In the data rows, the value 128 means zero.
Every row has a hidden score. How much higher is the second row's score than the first row's in each pair? 20 means about the same, 40 much higher and 0 much lower. The score is a weighted sum of the row's numbers plus the product of two more (or one squared), each taken from its middle value.
141,080,093,079,106,152,143,116,118,145,165,156,179,091,156,132,066,067,061,079,175,183
092,084,118,080,164,113,131,096,165,111,090,059,086,092,160,185,091,073,065,141,151,161 24
144,175,186,187,126,069,055,150,113,144,126,148,141,183,077,105,133,194,159,119,064,059
186,089,191,100,151,058,054,134,183,182,189,093,148,169,180,118,078,102,063,105,097,092 17
098,175,073,126,099,186,121,088,102,072,137,172,150,135,148,148,110,141,090,110,141,099
191,179,191,185,046,109,174,192,183,180,188,114,184,183,192,117,181,114,173,180,178,182 16
190,117,161,117,139,094,065,108,173,178,190,116,173,177,187,133,064,127,063,088,091,089
192,176,182,184,115,115,070,162,110,175,193,190,185,182,121,156,095,191,136,144,065,125 23
093,078,095,088,168,129,157,179,118,161,102,147,104,091,078,134,097,153,157,156,089,136
092,079,111,081,156,123,144,120,155,127,089,085,083,089,128,208,101,109,104,154,135,154 26
148,168,138,183,119,128,070,148,073,138,141,190,187,184,078,112,100,186,144,049,064,052
190,177,165,183,102,130,083,131,087,156,189,189,188,181,119,154,104,195,148,104,066,091 22
094,176,074,147,092,183,150,087,084,072,114,159,134,118,114,050,140,144,146,128,148,120
190,180,191,183,119,134,154,191,165,178,188,161,187,183,168,083,183,169,173,180,153,183 22
094,100,078,086,124,185,173,103,142,104,101,107,086,092,160,139,166,095,147,118,180,140
094,080,083,078,097,173,168,086,109,081,093,125,098,093,130,120,136,118,137,055,170,085 23
191,112,166,125,122,066,050,124,168,180,189,114,186,185,168,176,065,127,062,091,074,087
191,127,150,114,122,119,098,061,182,140,187,081,147,171,198,042,065,131,062,131,095,112 26
190,079,162,086,150,062,063,121,187,181,185,103,167,147,195,110,073,075,060,090,131,133
186,175,191,184,120,134,174,192,167,177,191,158,187,181,175,192,183,161,173,181,161,179 14
093,176,075,115,209,187,106,083,109,071,134,175,140,132,147,152,103,149,087,101,151,085
115,115,145,128,175,099,132,126,174,130,090,067,083,133,139,112,139,135,126,170,117,123 16
092,125,139,137,112,115,143,131,149,105,089,081,082,124,126,131,182,124,158,140,152,106
112,175,075,135,129,184,151,091,106,071,130,150,131,112,150,133,142,112,122,132,181,160 16
124,111,184,150,105,061,057,194,124,179,104,153,106,181,078,091,080,195,123,151,065,093
094,104,104,114,102,145,175,147,122,117,088,114,087,091,106,113,179,124,174,149,168,153 11
092,083,079,080,102,119,125,056,104,070,090,069,086,090,128,098,131,055,096,054,152,085
108,168,113,176,153,178,158,099,069,071,090,152,119,132,080,110,182,179,171,104,116,080 9
095,080,115,079,147,120,161,128,183,127,088,060,085,090,156,087,122,072,091,175,173,181
191,177,189,184,164,119,094,171,135,181,186,191,188,183,129,123,122,191,158,147,092,129 19
094,167,148,177,098,140,122,109,112,066,088,119,084,170,098,147,181,196,173,112,079,051
092,080,079,077,128,097,139,091,124,104,090,063,086,090,107,123,131,063,112,113,132,123 24
092,080,102,092,169,080,114,165,124,164,091,101,085,091,078,142,075,112,112,170,067,147
115,080,082,078,129,183,172,069,115,088,127,127,133,091,170,116,120,072,090,049,179,117 23
094,179,072,123,124,185,130,094,111,070,123,159,114,112,139,119,143,135,120,128,175,121
092,081,081,080,088,141,163,143,105,128,100,130,099,093,085,122,114,138,159,117,107,110 17
095,081,103,087,143,125,162,181,138,165,089,120,085,093,083,123,100,159,158,177,088,142
114,178,149,184,182,117,099,162,075,110,088,178,141,183,078,098,184,194,171,049,064,057 26
092,083,098,079,112,118,145,095,169,097,089,056,083,089,154,130,147,057,090,132,179,145
093,116,107,123,145,143,174,110,127,092,093,083,086,090,135,115,180,082,153,147,180,157 22
093,081,084,076,196,165,170,129,127,119,097,126,082,090,119,098,129,133,161,141,139,137
093,159,082,148,118,188,174,093,072,071,090,137,098,092,091,131,174,132,173,129,157,139 24
112,080,110,076,105,135,158,150,145,153,114,114,089,092,127,159,086,125,120,180,121,186
093,079,124,090,129,108,146,139,175,149,085,069,083,090,138,109,093,096,088,177,135,183 21
193,176,191,185,072,099,133,195,172,178,187,132,185,182,163,113,167,143,161,181,138,176
093,081,101,082,198,148,174,031,181,070,089,056,084,092,188,255,140,053,072,094,179,121 23
124,127,139,147,081,104,090,167,114,154,111,155,129,145,080,102,109,187,157,126,063,080
092,177,097,135,078,185,122,105,072,074,121,177,123,128,096,157,152,164,139,117,124,061 24
110,179,187,182,091,073,077,163,132,133,089,111,087,181,075,159,169,193,173,169,063,061
155,177,171,185,125,080,063,164,112,158,143,156,159,183,073,156,132,189,159,122,063,073 13
116,081,087,081,150,155,172,150,125,148,127,138,125,091,124,076,090,115,120,152,138,182
176,090,136,085,111,086,081,127,171,178,188,109,164,116,183,192,065,051,062,135,157,181 28
092,175,075,135,157,184,112,071,089,070,117,177,140,120,125,106,105,157,111,074,136,068
191,177,188,184,140,133,147,194,153,178,190,177,187,185,155,168,164,183,172,171,126,184 29
115,178,189,185,123,059,076,179,149,146,088,097,083,182,075,145,178,196,175,180,065,070
095,120,118,133,140,121,151,130,131,107,090,096,085,101,108,056,180,112,172,155,163,142 25
141,116,153,147,150,063,054,187,110,178,134,177,175,164,078,072,066,175,115,068,063,081
105,112,104,111,118,159,170,122,129,100,094,106,083,091,130,120,183,108,176,152,179,158 24
098,081,080,081,110,184,171,087,148,092,095,093,082,092,167,136,158,089,130,122,180,134
091,081,115,086,176,116,134,142,149,142,089,098,083,093,109,094,089,133,118,165,108,147 18
096,115,092,086,099,173,172,097,122,071,107,098,083,090,159,124,163,068,106,132,177,142
094,078,104,081,140,143,172,142,158,134,091,090,088,092,132,107,116,116,128,174,145,172 16
189,151,182,158,162,085,052,095,171,153,183,117,170,181,185,133,072,126,061,120,091,109
100,082,128,083,139,100,152,136,187,137,089,064,085,091,154,145,127,084,100,180,176,182 14
096,177,088,171,127,185,162,085,075,068,089,127,102,125,085,145,157,157,176,121,102,083
129,084,089,079,120,166,172,082,149,108,129,099,104,088,195,150,122,054,084,146,180,187 26
103,089,130,093,138,105,157,135,180,144,088,062,086,090,149,153,128,081,107,182,172,181
093,082,151,079,255,071,103,143,187,134,091,078,087,110,131,201,106,123,080,182,126,138 19
091,117,076,127,130,186,173,116,070,097,102,160,142,091,077,126,155,133,172,055,156,113
190,080,191,092,171,058,056,141,188,183,191,114,161,164,185,124,094,110,061,105,118,114 22
144,128,134,126,209,130,133,070,162,099,134,068,093,148,195,191,154,100,103,152,153,149
192,180,187,186,144,116,139,188,166,181,186,147,186,182,164,115,182,154,171,183,147,182 15
119,163,177,185,149,071,054,168,116,148,098,147,109,185,079,151,122,198,152,137,063,066
093,084,076,079,108,084,129,098,107,105,087,061,087,091,094,133,120,059,111,104,111,115 24
093,080,090,086,049,064,056,090,073,107,092,097,094,090,075,117,065,060,063,087,067,086
094,082,126,079,109,102,115,065,189,073,087,061,084,106,172,170,138,067,064,102,182,106 10
106,131,089,137,149,179,171,158,069,112,107,187,149,089,075,107,180,128,176,068,175,137
091,122,087,113,198,184,175,107,116,074,086,117,082,091,131,075,182,111,170,136,182,141 23
092,124,122,136,096,131,155,111,133,084,088,081,086,108,133,111,180,095,153,145,168,139
157,179,191,184,139,057,056,180,113,172,145,155,157,185,076,135,113,182,145,152,064,106 11
092,080,084,078,000,153,149,133,090,122,104,164,127,089,083,122,088,147,132,053,103,066
192,178,192,183,157,122,075,160,140,174,188,189,187,183,133,103,116,194,136,151,093,123 25
192,154,157,152,182,122,068,073,116,126,189,154,185,183,169,126,080,137,062,068,084,078
093,168,078,089,089,184,084,076,095,072,130,176,115,119,128,114,106,157,073,096,126,055 20
128,179,186,182,133,058,055,174,109,152,107,147,119,181,078,154,127,196,159,141,063,076
145,080,140,086,143,080,076,145,165,180,170,116,152,100,151,101,071,073,061,127,156,178 27
117,079,078,080,112,175,156,130,080,126,144,186,181,091,106,140,064,115,098,047,137,129
094,079,072,090,143,105,113,116,071,127,102,129,122,091,078,156,073,084,102,066,083,100 28
124,149,075,143,158,187,151,141,066,128,137,188,187,091,079,126,159,118,173,049,176,138
094,179,094,160,164,187,149,090,072,073,099,136,109,135,086,133,153,154,166,121,099,069 16
170,089,156,096,124,062,060,141,184,181,187,101,161,149,179,145,064,084,062,102,111,125
161,179,184,185,125,063,051,145,132,157,147,128,143,184,094,093,130,181,150,164,064,101 18
192,145,164,146,144,118,069,110,143,162,186,159,184,182,161,125,069,163,074,096,075,092
191,175,191,182,097,131,172,194,182,180,189,138,185,182,191,148,181,137,170,182,174,181 15
131,156,114,149,179,182,167,037,107,074,116,103,106,129,173,255,181,093,138,137,179,141
099,079,111,080,105,134,171,094,185,109,088,058,084,090,180,095,122,067,081,155,178,180 16
162,079,103,077,173,144,112,074,130,142,188,134,185,092,196,085,064,054,062,071,181,182
191,110,144,098,167,105,083,081,170,169,189,095,158,153,190,100,064,092,063,128,123,147 14
191,169,188,187,096,092,056,142,128,182,187,172,185,183,120,115,105,189,141,112,065,097
123,104,093,110,114,151,139,195,071,166,142,186,180,092,077,166,080,118,119,075,114,131 20
190,179,191,184,207,124,175,195,171,179,189,137,186,183,183,092,181,137,173,183,168,182
189,178,189,183,169,121,172,195,179,180,187,131,186,182,188,090,181,129,174,180,175,182 19
191,176,177,186,123,099,052,113,120,147,188,163,187,182,132,120,109,156,112,106,081,097
180,130,151,125,084,100,080,067,165,134,188,086,166,187,195,131,064,111,062,091,090,083 18
160,131,151,131,155,104,096,072,175,125,152,068,107,183,193,104,087,129,060,151,079,109
190,178,192,185,178,131,176,187,181,178,189,133,186,184,188,130,180,134,171,180,173,183 16
108,159,145,182,137,117,106,135,094,096,090,151,117,176,076,158,181,197,173,057,071,054
190,173,189,186,045,102,085,151,131,179,191,170,187,183,126,129,115,185,151,120,069,104 11
095,083,082,086,101,156,173,168,106,142,113,156,123,091,085,140,113,142,157,118,119,132
132,177,191,183,165,060,057,154,127,142,108,132,112,184,076,108,142,196,167,153,064,069 28
190,179,182,185,131,120,100,159,119,180,186,194,189,183,122,128,110,197,158,128,066,115
126,175,091,159,131,185,168,044,091,071,107,120,111,130,154,000,169,119,150,133,160,132 26
190,091,161,087,155,062,058,102,182,178,185,092,150,168,195,071,066,105,060,108,104,105
095,078,118,088,226,115,132,164,138,160,093,131,088,090,081,145,080,171,147,179,070,130 14
093,081,131,080,124,094,130,075,185,092,091,057,084,092,171,128,126,062,069,130,178,151
192,176,190,186,151,134,165,194,156,179,188,166,186,184,164,154,184,170,175,181,151,184 15
107,080,083,079,057,173,173,106,132,111,111,121,099,088,149,152,127,103,127,121,171,155
096,086,078,089,135,176,169,148,086,127,121,168,147,092,089,105,122,134,157,057,142,106 16
093,165,074,129,089,184,153,097,105,070,100,150,100,095,133,067,158,129,150,129,182,137
091,178,108,180,120,184,170,103,066,074,089,141,106,129,075,113,175,173,178,134,110,105 23
095,134,096,135,122,174,174,123,073,077,088,159,112,094,078,147,182,138,173,123,155,141
193,178,188,184,093,109,146,190,161,179,188,145,185,183,163,123,159,150,172,183,129,181 17
091,080,081,081,205,089,109,103,098,105,091,081,085,091,086,113,102,083,111,107,092,105
095,087,100,098,052,060,087,125,083,121,089,076,086,090,076,145,095,051,094,138,084,131 26
191,172,187,174,113,085,053,050,179,105,148,064,104,183,196,148,149,128,102,181,121,128
092,176,073,112,146,184,101,079,099,071,133,178,131,128,134,116,108,155,084,093,140,066 13
093,175,075,148,116,182,108,049,087,072,117,183,156,115,127,087,092,157,103,053,136,064
093,082,119,080,123,117,131,045,184,070,089,056,084,089,183,203,143,053,059,105,182,105 29
107,081,118,087,072,111,130,153,147,164,105,120,084,091,105,139,077,143,123,182,090,156
095,167,141,185,140,129,129,122,100,072,090,122,090,161,087,171,179,192,171,118,072,055 37
189,181,166,186,185,126,108,172,089,180,189,190,186,185,104,104,108,193,171,130,065,127
109,166,116,178,163,170,146,116,068,070,087,169,132,137,078,123,183,172,171,073,115,067 20
092,087,106,101,119,096,130,176,120,166,092,125,086,091,079,132,102,129,145,177,089,146
094,124,109,134,177,147,154,144,092,098,087,145,096,090,077,113,178,131,174,143,151,151 23
105,178,149,182,108,127,123,129,101,077,086,128,090,181,077,053,182,199,173,127,070,055
093,122,076,081,123,169,124,068,076,070,131,119,087,093,126,166,125,068,072,110,163,113 20
191,130,143,136,141,128,091,112,122,163,189,175,186,157,147,216,070,145,091,100,093,128
103,080,128,088,097,104,133,136,180,154,088,081,083,090,130,138,082,112,098,179,125,179 24
192,111,186,129,116,057,055,130,165,181,188,112,180,182,166,106,077,120,060,101,074,097
090,144,105,139,148,149,156,101,092,073,088,113,084,103,103,209,175,119,172,132,148,119 25
092,161,096,138,143,184,139,081,067,071,093,135,087,106,088,159,166,143,157,118,127,080
094,155,077,154,066,186,175,113,070,071,088,160,123,093,080,156,173,134,176,118,158,148 16
092,099,097,099,144,125,161,129,124,115,089,087,085,089,111,147,165,096,165,141,158,146
165,126,132,127,188,112,083,119,115,153,182,158,188,142,134,076,063,119,073,089,102,131 22
124,081,100,082,128,136,155,173,127,178,142,147,139,091,106,102,063,122,107,154,110,178
092,086,099,087,089,146,172,145,152,131,088,093,085,091,125,093,136,113,145,160,156,165 18
120,131,100,138,112,163,134,162,068,132,128,191,173,088,075,074,154,115,175,064,167,126
130,179,189,184,171,060,052,174,108,152,111,154,123,185,078,114,134,186,152,140,067,075 25
092,133,075,093,132,185,136,064,068,068,118,135,104,092,118,103,113,093,089,093,146,109
114,119,153,137,122,074,090,176,146,174,088,126,085,152,078,083,089,192,146,183,062,119 12
093,107,118,106,134,142,169,118,159,101,087,074,086,089,159,155,182,076,134,159,178,152
096,136,121,166,091,123,098,181,073,148,089,191,140,126,078,120,123,129,155,089,087,092 17
093,176,073,090,117,184,081,082,104,071,135,179,120,122,129,119,113,158,076,102,130,052
096,178,077,125,114,184,133,109,104,069,135,161,126,114,145,090,143,122,110,139,181,144 24
192,092,139,092,092,084,077,114,168,180,186,111,183,135,186,027,066,063,058,098,145,165
105,080,109,082,166,136,124,144,109,152,121,168,136,091,087,127,067,150,111,081,091,088 7
093,136,091,134,116,187,176,118,084,069,089,155,113,090,089,142,183,135,175,122,167,149
094,172,115,150,149,184,131,087,068,069,092,154,088,135,077,163,168,193,173,128,102,054 25
094,178,106,174,141,185,156,104,070,070,091,145,099,128,077,129,174,167,173,127,104,085
109,177,176,184,112,084,093,152,123,119,090,114,086,181,081,084,179,196,173,150,066,054 33
103,114,085,115,138,168,169,168,068,125,117,188,163,091,076,157,160,125,172,049,167,108
120,104,094,089,112,161,170,100,141,111,131,095,101,092,179,083,150,051,111,164,177,181 28
143,090,166,105,124,061,077,144,186,180,136,086,084,147,145,146,079,148,090,181,063,114
092,095,107,092,157,136,172,142,160,131,087,085,082,092,131,175,141,104,139,168,163,174 19
115,114,136,129,109,110,124,133,151,137,090,099,085,123,107,137,151,160,173,169,107,118
143,162,136,173,127,130,086,124,071,104,135,188,187,180,078,179,155,197,172,049,073,055 20
092,176,116,167,183,188,152,096,070,075,090,155,093,128,075,149,179,183,173,137,113,085
092,078,080,081,074,096,111,117,088,119,101,107,090,090,077,153,087,096,114,104,084,095 29
096,177,182,183,190,087,090,154,135,106,090,105,085,183,078,112,185,196,170,140,065,052
095,159,122,170,182,165,162,109,086,070,087,137,097,126,094,144,183,160,172,142,122,103 23
102,079,083,082,130,166,169,133,109,122,114,154,126,091,113,067,106,125,130,081,141,121
114,080,131,102,125,073,087,195,131,179,123,154,135,095,077,095,080,130,126,148,094,154 20
190,148,194,151,135,065,052,148,176,180,190,122,170,182,161,098,110,143,080,127,101,110
125,079,114,083,111,114,130,166,150,180,141,131,119,090,122,137,065,109,101,182,118,181 17
118,081,093,080,151,157,152,141,105,144,138,168,155,091,111,202,063,116,093,070,123,135
092,152,118,154,098,160,155,107,099,073,092,123,084,121,097,078,182,149,175,140,131,096 31
092,101,085,079,225,182,173,090,136,074,103,098,083,091,173,097,157,070,103,136,177,136
135,179,159,184,140,094,061,179,069,148,130,190,182,182,075,134,111,171,131,055,068,055 12
095,174,091,162,133,188,169,093,074,072,089,154,106,111,088,083,178,162,172,132,140,125
190,176,191,184,100,101,125,194,146,179,186,168,185,184,135,074,136,173,171,157,087,154 19
191,146,126,133,153,161,106,080,089,119,186,185,184,147,156,098,122,119,116,060,146,124
095,080,093,080,170,151,173,106,161,112,088,073,086,091,160,127,132,079,104,142,178,162 17
191,175,189,184,152,115,129,190,149,182,189,172,187,182,143,073,171,178,171,180,120,183
092,119,079,112,097,187,173,106,106,089,087,129,091,091,118,172,170,127,175,120,171,143 17
094,179,112,164,164,164,126,103,069,071,117,134,123,168,088,127,142,172,154,122,065,051
091,157,110,160,085,166,165,098,076,070,088,132,090,107,088,177,179,134,172,140,143,125 27
129,178,088,169,139,185,166,075,069,068,112,155,149,126,115,133,165,128,170,095,156,127
122,123,111,126,137,145,146,124,103,113,120,147,129,088,110,125,181,105,171,119,184,159 24
189,180,185,183,123,119,133,180,131,180,187,185,185,178,129,255,132,184,171,144,086,153
188,107,190,122,120,059,052,124,179,177,187,109,160,181,175,203,077,121,067,098,081,077 16
092,165,087,130,095,184,136,078,068,073,109,144,099,104,097,207,150,133,138,121,140,092
093,080,077,079,092,183,173,106,115,101,095,130,098,091,123,117,139,123,154,080,161,103 16
093,107,076,076,250,188,173,094,135,084,105,113,087,093,171,144,143,090,107,111,180,134
110,088,150,099,104,070,117,150,186,160,089,075,087,115,121,142,098,140,108,181,094,136 7
189,180,167,183,134,135,075,150,096,158,187,190,188,184,126,097,115,192,146,117,075,097
089,082,076,085,154,167,172,163,072,140,119,187,166,091,076,000,085,132,130,047,113,098 11
121,136,189,171,117,059,061,165,148,155,101,109,083,181,078,097,096,194,128,180,065,102
091,121,074,084,106,183,172,098,130,069,112,113,083,091,174,151,152,078,106,126,178,141 15
191,169,192,187,120,084,063,147,131,178,185,167,185,185,116,114,107,182,139,114,065,098
111,081,096,078,169,159,174,083,183,106,103,059,085,094,193,117,145,061,091,160,181,176 28
091,152,109,143,117,190,171,097,078,069,090,137,086,094,096,099,182,136,171,144,166,132
155,176,192,183,098,062,054,173,093,150,145,167,171,184,078,155,111,163,126,105,065,076 15
192,177,186,184,104,093,072,168,118,180,188,186,186,183,102,106,107,197,162,133,063,120
189,177,132,181,095,187,117,111,073,123,188,192,187,177,170,183,153,158,163,064,150,110 24
094,175,078,117,141,188,110,081,092,072,136,174,143,122,135,129,111,139,088,098,150,081
093,173,078,135,081,187,150,091,093,067,099,156,104,105,116,080,151,152,158,123,161,117 19
114,150,144,170,108,117,104,139,105,106,086,147,109,177,079,130,180,194,173,070,073,055
189,179,191,182,132,116,160,192,177,178,189,134,189,185,180,141,178,138,172,180,161,183 14
119,177,147,183,112,123,093,144,074,101,105,181,157,184,077,125,179,191,174,048,072,055
191,137,164,139,153,086,055,110,136,170,187,145,186,182,144,089,065,148,066,081,060,079 20
176,145,124,136,120,150,109,062,105,096,191,142,188,150,190,138,121,066,062,046,171,124
190,178,189,184,126,113,089,161,120,182,190,192,185,185,117,152,110,196,160,128,065,114 14
093,080,117,081,125,116,163,133,186,128,090,061,086,089,162,138,124,075,091,181,179,183
105,080,085,076,112,174,169,104,124,109,115,128,111,091,149,090,121,104,115,099,175,145 21
093,080,133,088,132,092,136,121,185,133,090,061,086,090,149,103,098,081,073,183,146,184
094,079,093,077,076,153,175,094,165,097,090,062,085,091,177,255,143,057,093,136,183,156 19
121,147,187,183,113,060,051,193,075,153,110,190,155,183,078,178,095,163,113,078,066,060
191,157,192,185,115,068,054,134,140,181,175,153,185,181,115,139,096,182,129,108,066,092 5
091,081,116,084,083,120,131,099,158,113,089,071,088,089,146,123,091,086,077,136,149,151
100,115,086,110,185,177,172,144,091,106,103,160,122,089,095,123,178,139,173,096,172,133 17
165,175,178,187,073,072,055,140,098,143,155,168,189,185,079,167,104,186,134,073,063,058
092,080,098,090,164,131,152,193,110,167,110,165,121,093,077,155,082,145,139,143,088,138 13
128,116,110,114,108,146,147,127,116,123,130,135,126,091,132,154,157,092,152,135,182,183
091,109,098,112,085,150,171,128,116,099,090,106,082,090,107,100,184,111,172,142,173,149 24
107,082,089,084,252,149,148,179,094,164,128,191,165,090,078,183,066,143,114,061,094,095
107,079,089,080,130,174,159,086,117,094,115,140,126,091,143,147,108,098,100,051,172,116 26
093,111,075,097,135,130,122,065,071,070,096,099,090,093,098,155,113,079,105,083,117,098
091,093,101,095,109,134,170,155,130,132,092,107,086,090,102,096,151,129,173,152,142,145 11
091,089,124,091,145,107,153,135,183,137,089,061,085,089,149,158,128,080,098,177,172,180
118,080,096,092,114,140,136,129,100,144,126,164,163,088,095,129,066,130,116,053,109,115 14
093,111,089,120,000,148,151,144,071,113,101,159,129,091,078,203,174,111,173,078,164,124
093,085,139,113,208,066,097,195,147,182,087,118,083,110,078,135,082,158,141,179,064,136 4
095,132,128,151,069,113,119,174,094,125,088,160,108,121,077,133,173,145,174,116,118,096
186,098,161,095,113,063,061,087,184,173,189,082,143,175,198,107,063,113,062,111,091,089 10
189,176,192,185,123,135,172,196,173,177,188,144,184,182,183,128,182,148,174,179,164,181
092,114,124,116,124,134,161,124,157,098,089,081,084,090,148,134,178,082,140,160,178,155 22
143,109,126,103,147,118,122,114,158,148,147,099,112,103,172,124,088,071,071,178,152,180
189,177,190,186,131,105,173,190,165,179,189,132,184,182,174,153,181,126,174,184,156,182 10
192,176,192,184,131,112,158,190,159,180,191,145,188,184,161,163,181,147,171,179,148,184
190,179,190,181,143,116,126,193,137,178,187,185,187,184,133,137,142,198,174,151,093,154 27
093,079,083,078,133,159,169,115,142,111,089,087,084,091,142,157,140,096,133,140,170,147
191,176,190,186,113,104,126,191,161,182,187,148,183,183,152,127,155,158,167,164,117,169 25
092,151,100,131,134,187,166,097,084,068,088,135,084,092,098,141,177,128,172,134,170,128
192,178,190,185,119,117,172,191,169,177,189,132,186,183,177,154,180,135,171,179,162,182 15
095,133,129,146,122,126,140,149,120,108,090,127,086,117,078,114,183,168,173,155,117,110
094,089,093,093,107,102,131,143,119,134,090,090,085,090,078,069,123,112,148,139,103,126 10
123,152,073,141,105,187,158,127,068,108,135,180,188,090,094,127,166,106,173,047,181,129
188,177,189,184,113,114,172,194,177,181,188,123,187,182,186,124,181,126,170,181,175,182 17
192,177,191,186,127,128,173,195,179,177,188,133,187,182,190,163,180,133,174,178,174,181
165,081,147,083,142,062,066,129,185,176,185,094,146,124,188,114,067,055,061,117,148,165 29
160,119,146,121,134,094,091,100,162,149,162,094,127,163,180,039,064,115,061,158,079,127
156,128,121,126,107,146,121,103,104,120,170,149,187,114,151,134,117,063,086,070,179,167 27
137,081,108,079,180,128,145,127,161,158,150,098,106,087,177,147,064,070,065,182,151,180
094,079,122,085,119,105,130,134,165,144,089,078,086,089,120,152,087,108,100,179,118,169 21
114,079,145,105,159,059,072,188,143,178,124,141,122,114,078,136,083,151,136,153,066,129
092,081,091,080,118,145,155,106,119,109,091,114,084,091,115,051,120,119,133,108,134,108 26
102,140,092,138,150,183,172,121,070,068,088,164,124,090,081,255,179,143,172,111,164,142
131,127,097,112,132,178,173,082,112,082,134,123,131,091,176,184,180,054,133,116,178,150 26
182,138,187,144,095,056,057,076,190,147,165,064,122,182,198,119,072,117,061,175,073,122
090,178,138,159,135,137,085,116,081,073,087,153,084,179,075,153,156,196,149,115,066,054 21
127,176,190,187,174,059,064,193,120,152,107,135,100,183,079,114,162,187,173,184,064,083
091,077,098,079,132,142,169,110,167,115,089,068,086,092,160,142,123,080,093,150,178,176 15
180,081,144,081,138,067,067,107,186,177,191,085,161,132,190,162,064,057,061,096,147,158
105,079,114,079,194,133,122,108,139,131,108,122,100,092,131,183,071,124,097,142,115,150 18
